Each path below is one point turned by a fixed rotation once a step. After each direction that follows a path, write how fast that rotation turns it, in deg/step (0 if it stays still).
Each turn is a multiple of 5 degrees from 10 to 175, or 0.
Each row of a path follows its step; steps can be skipped.
path 1
step 1: -0.423, -0.697, 0.660, -0.819, 1.316, -0.159, -1.513, -0.469, -0.075, 0.289, -1.714, -4.164, -0.641, 2.212, 0.488, -0.425, 1.640, 3.121, -1.522, 0.539, -1.330, -1.524, -1.225, 0.342, -0.779, -0.547, 1.380, -0.543, 1.764, 0.590, 2.030, 1.454, -0.822, -2.068, 0.442, -1.715, -0.444, 1.009, -0.422, 1.988, -1.004, 1.738, -1.423, -1.375, -1.341, 0.103, -0.169, -0.359, 0.214, 1.156, -0.466, -0.162, 2.039, -0.499, 1.667, -1.787, -1.821, 0.553, 2.622, -0.888, -1.580, -2.062, -0.562
step 2: -1.396, -0.176, -1.325, 1.060, -0.448, -1.857, -0.134, -1.271, 0.279, 1.327, 1.257, -1.185, 2.525, -0.360, -0.753, 3.027, 0.840, 2.913, -1.420, 0.973, 1.411, 0.115, 0.623, 0.600, 0.723, 1.573, -1.293, -0.485, -0.529, -1.310, -1.337, 2.593, -1.260, -2.499, -1.531, -0.367, -0.046, -0.956, 1.823, 0.582, -0.027, 0.784, -0.032, 0.668, -0.846, 1.967, 0.896, -1.357, 0.130, 1.213, 1.799, -1.464, -2.979, -1.703, 0.542, -1.293, -0.504, -1.663, 1.360, 0.105, 1.233, 1.830, -1.826
step 3: -1.383, -0.397, 0.200, 1.027, -0.913, -0.793, -0.702, -1.495, 1.449, -0.941, -1.758, 0.689, 1.206, 0.250, -0.793, 1.702, -2.124, 2.057, 1.377, 0.394, -0.369, -0.555, -1.664, 0.985, -0.190, 1.586, 0.928, -0.628, 0.349, 0.949, -0.604, -0.007, -0.388, 0.525, 0.255, -1.577, 1.778, -2.081, 1.436, -2.364, 0.559, -0.533, -0.318, -2.111, 1.706, -0.647, -2.306, 0.190, -1.247, 0.200, 1.552, 0.607, 2.274, -0.348, 3.690, 1.639, 0.634, 0.852, 3.787, 0.747, 2.531, -0.771, 0.213
step 4: -0.654, -0.366, 2.378, -1.560, -0.248, 1.106, -0.322, -1.505, 1.793, -0.212, -2.795, -1.758, 0.940, 2.053, 2.550, 0.490, -1.713, 1.583, -2.863, -0.987, -1.393, 0.913, 0.331, 2.016, -0.782, -0.473, 0.843, -1.625, 0.540, 1.064, 0.318, 0.167, -1.047, 0.211, 2.182, -0.048, -2.776, 0.191, 3.723, 0.994, 0.712, 1.656, -0.675, -0.416, -0.574, 0.760, -0.709, 0.878, -0.819, 0.065, -0.322, -1.753, 0.058, -1.297, 0.066, 0.608, 1.870, -1.753, -0.977, -0.494, -0.515, -0.212, -2.168
step 5: 1.534, 1.099, -0.505, -0.043, -0.770, -0.388, 0.695, -2.075, 1.188, 0.923, -1.109, -0.488, 1.232, -0.595, -0.265, 2.348, 0.942, 0.536, -0.293, 3.018, 0.109, -0.206, -1.015, 1.822, 1.367, -0.704, -0.076, 0.615, 1.774, 1.838, -0.463, 1.731, -0.672, -1.134, -1.831, -1.421, 1.722, 1.358, 2.755, -0.813, 0.357, 1.862, 0.897, -1.690, -2.305, -1.193, 1.890, 1.840, -0.840, -1.108, 0.406, -0.254, -1.661, -1.970, 1.479, -0.953, -1.619, 2.003, 0.177, 0.551, -3.033, 1.142, 0.090
step 6: -1.957, 0.769, -2.013, 0.818, -1.440, -3.072, 0.300, -0.457, 1.359, -2.164, 0.681, -1.332, -0.999, 1.193, -0.154, 1.944, -2.063, 0.940, -0.091, -0.288, -1.745, -0.269, -2.156, -1.614, 1.555, -1.190, 0.711, -1.381, 0.859, 0.836, -2.027, -1.214, -1.493, 1.276, -1.377, -2.778, -1.043, -0.909, 2.735, -0.449, -1.526, -1.960, 0.121, -0.595, -1.416, 0.165, 2.263, -1.578, 0.364, 0.832, -0.788, -0.238, 0.768, 0.335, 0.843, -0.189, -0.140, -0.444, 0.782, 2.132, 1.933, 0.134, -1.527
step 7: -0.657, 1.639, -0.487, -0.256, -0.764, 0.735, 0.621, -0.108, -0.219, -2.600, -1.369, -1.184, -0.577, -1.325, -3.002, -1.182, 0.333, 0.214, 0.953, -0.561, -1.677, 0.688, 0.788, 0.369, 0.323, 0.024, -1.182, -1.526, 0.664, 2.462, 1.898, 1.638, -1.308, -0.602, 1.203, -0.639, -1.038, 1.541, 2.723, 1.424, 1.327, 0.386, -0.959, 0.711, 1.539, 1.732, -1.388, 0.538, -0.492, -2.171, 0.364, -1.536, 0.589, -3.470, 2.897, 0.376, -0.144, -0.631, 0.921, 1.383, 0.503, -2.200, -2.213
step 8: -0.615, -2.070, -1.696, 0.703, 1.013, 1.372, 0.906, -0.682, 0.195, -0.742, -2.269, -0.327, -0.493, -0.452, 0.927, 1.212, 0.221, 1.736, -3.084, -0.251, 0.962, 0.530, 0.401, 1.200, 1.842, -0.251, 0.353, -1.147, 1.886, -0.406, 0.493, 1.756, -1.492, -2.250, 1.100, -3.459, -2.177, -0.332, -0.677, -1.903, 1.125, -0.755, 0.993, 0.750, -2.794, 0.512, 0.087, -0.470, -2.813, 0.852, 0.837, 0.304, 0.093, -2.440, -0.355, -0.055, -0.690, 1.634, 0.054, 2.343, -2.144, -0.255, 1.209
step 11: -0.293, -0.498, 0.027, 0.767, 0.613, -0.885, -0.714, -3.500, -1.155, 0.957, 0.022, -1.462, 0.870, -0.769, -1.093, -0.279, -0.480, 0.331, -3.205, -0.514, -1.582, 0.539, -0.328, 0.802, -0.921, -0.485, -1.349, -0.170, 0.621, -0.851, -2.174, 2.327, 2.694, -3.336, -0.608, -1.379, -2.119, 0.631, 0.357, -1.192, -0.051, 2.383, -0.605, -0.789, -0.466, 1.965, -0.994, -0.253, 0.098, 1.232, -0.320, -1.697, -0.416, -1.687, 1.566, -1.561, 2.246, 0.115, 0.547, 3.071, -0.814, -0.951, -1.283
step 17: -0.420, -0.860, -0.102, -0.695, -0.645, 1.992, -2.131, 0.815, -0.907, -0.470, -3.209, -0.142, -0.350, -0.159, -0.398, 0.142, -0.793, 1.580, -1.488, 1.140, -2.824, -0.433, -0.031, -2.034, 0.446, -1.889, -0.786, 1.167, 1.080, 1.508, 1.051, 2.770, 1.178, -0.877, 0.603, -1.337, 0.430, 1.934, 1.997, -2.201, -1.506, -2.550, -0.795, -0.112, -1.527, 0.938, 0.122, -0.338, -0.898, 0.118, -1.568, 1.019, 0.102, -2.564, 0.547, 1.268, -1.975, -0.523, 2.048, 2.013, -1.594, -0.146, 1.045
Directions:
-0.117, 0.531, -0.289, -0.187, 0.226, -0.119, -0.045, 0.145, 0.351, 0.299, -0.198, -0.188, -0.637, 0.401, 0.164, -0.293, -0.584, 0.182, 0.019, -0.314, 0.107, -0.047, -0.040, -0.593, -0.116, -0.178, 0.779, -0.617, 0.473, 0.151, 0.110, -0.224, 0.368, -0.083, 0.074, 0.830, 0.303, 0.152, 0.004, 0.304, 0.163, -0.190, -0.282, 0.611, -0.143, 0.584, -0.279, 0.803, 0.287, -0.136, 0.231, 0.232, 0.282, -0.341, 0.594, 0.414, 0.199, 0.197, -0.135, -0.553, 0.247, -0.411, -0.272  115
0.514, -0.433, -0.095, -0.092, 0.011, -0.300, -0.084, 0.203, -0.584, -0.712, -0.243, 0.072, 0.006, 0.190, -0.194, -0.060, 0.512, 0.170, -0.157, 0.020, 0.218, 0.603, 0.021, 0.240, -0.264, 0.077, 0.065, -0.696, 0.196, -0.071, 0.088, -0.751, -0.089, -0.456, 0.424, -0.240, -0.262, -0.013, -0.223, 0.027, 0.058, 0.867, -0.251, -0.433, 0.227, 0.029, -0.459, 0.611, -0.093, 0.336, -0.935, 0.239, -0.071, -0.358, 0.130, 0.269, 0.493, 0.486, -0.477, 0.014, -0.077, 0.395, -0.086  100
-0.625, -0.145, 0.549, -0.339, -0.493, -0.215, 0.438, -0.456, 0.488, -0.423, 0.094, 0.320, -0.266, -0.402, -0.137, 0.228, 0.097, -0.808, -0.393, 0.393, 0.151, -0.404, -0.224, -0.257, 0.193, -0.551, -0.053, -0.048, 0.245, 0.256, 0.120, -0.824, -0.223, -0.176, 0.384, -0.121, 0.310, -0.119, 0.374, -0.115, 0.099, -0.267, 0.211, 0.473, 0.175, -0.550, 0.409, 0.047, -0.001, -0.544, -0.381, -0.230, 0.239, -0.400, 0.422, 0.000, -0.272, -0.183, -0.766, -0.065, -0.229, 0.285, -0.252  40
0.062, -0.360, 0.142, -0.573, 0.003, 0.593, 0.107, 0.230, 0.274, 0.312, 0.059, 0.026, 0.656, -0.023, -0.523, 0.095, 0.017, 0.054, 0.398, -0.610, -0.643, 0.113, -0.150, -0.037, -0.595, 0.238, -0.042, 0.257, 0.282, 0.173, 0.516, 0.005, 0.326, -0.182, 0.226, -0.163, -0.433, -0.549, 0.137, 0.168, -0.760, -0.024, -0.355, 0.182, 0.157, 0.408, 0.651, 0.150, -0.535, -0.796, -0.373, -0.122, 0.546, 0.445, 0.131, 0.550, 0.006, 0.278, -0.039, 0.217, 0.354, -0.028, -0.185  110
0.135, 0.304, -0.135, 0.721, -0.243, 0.548, -0.584, -0.044, 0.265, -0.054, -0.603, 0.454, -0.089, -0.930, -0.036, 0.188, -0.226, -0.065, -0.447, -0.679, -0.206, 0.329, -0.096, -0.065, -0.393, -0.304, 0.298, 0.019, -0.435, -0.689, 0.472, -0.144, -0.183, 0.003, 0.760, 0.297, 0.068, -0.543, 0.455, -0.144, 0.325, -0.163, 0.393, -0.048, 0.496, 0.418, -0.292, -0.145, -0.414, 0.236, 0.159, 0.163, -0.068, -0.385, -0.093, 0.092, -0.344, 0.039, 0.236, 0.005, -0.108, 0.262, 0.396  80
-0.195, -0.094, -0.574, -0.240, -0.062, 0.412, 0.265, -0.310, -0.058, -0.249, 0.354, -0.040, 0.090, -0.185, -0.272, -0.353, -0.237, 0.458, -0.149, 0.265, -0.004, -0.340, -0.061, 0.760, -0.006, -0.093, 0.346, 0.007, 0.414, -0.873, -0.064, -0.561, 0.486, -0.755, 0.047, 0.450, 0.242, 0.407, -0.650, 0.195, -0.334, 0.035, -0.159, 0.424, 0.616, -0.128, -0.126, -0.873, -0.275, 0.510, -0.035, -0.436, -0.090, 0.281, 0.058, 0.179, -0.350, -0.103, 0.080, 0.039, -0.266, -0.464, -0.156  35
-0.363, 0.185, -0.582, 0.358, -0.061, -0.167, -0.312, -0.039, -0.065, 0.699, 0.686, -0.377, 0.279, 0.386, -0.139, 0.319, -0.044, -0.367, -0.225, 0.066, 0.341, -0.196, -0.765, -0.050, -0.113, 0.914, 0.564, 0.161, -0.205, 0.187, 0.014, -0.043, -0.174, -0.510, 0.198, 0.102, -0.369, 0.087, -0.112, -0.196, 0.062, 0.311, 0.201, -0.273, -0.157, 0.129, 0.359, -0.423, -0.074, -0.369, 0.232, 0.262, -0.410, -0.612, -0.202, 0.325, -0.299, 0.573, -0.862, -0.086, -0.312, -0.028, 0.435  110
-0.074, 0.384, 0.137, 0.075, 0.477, 0.031, -0.991, 0.285, 0.376, 0.081, -0.032, 0.260, 0.617, 0.463, -0.017, 0.512, -0.411, 0.394, 0.202, 0.254, 0.044, -0.463, 0.251, 0.106, 0.258, -0.023, -0.460, 0.268, 0.111, -0.211, 0.047, 0.104, -0.440, -0.032, 0.388, -0.501, 0.661, 0.000, 0.278, 0.309, -0.709, 0.089, -0.247, -0.082, -0.138, 0.048, -0.736, -0.131, 0.270, 0.244, -0.194, 0.085, 0.037, 0.176, 0.552, 0.519, -0.270, -0.455, -0.672, -0.373, -0.321, 0.341, -0.095  25
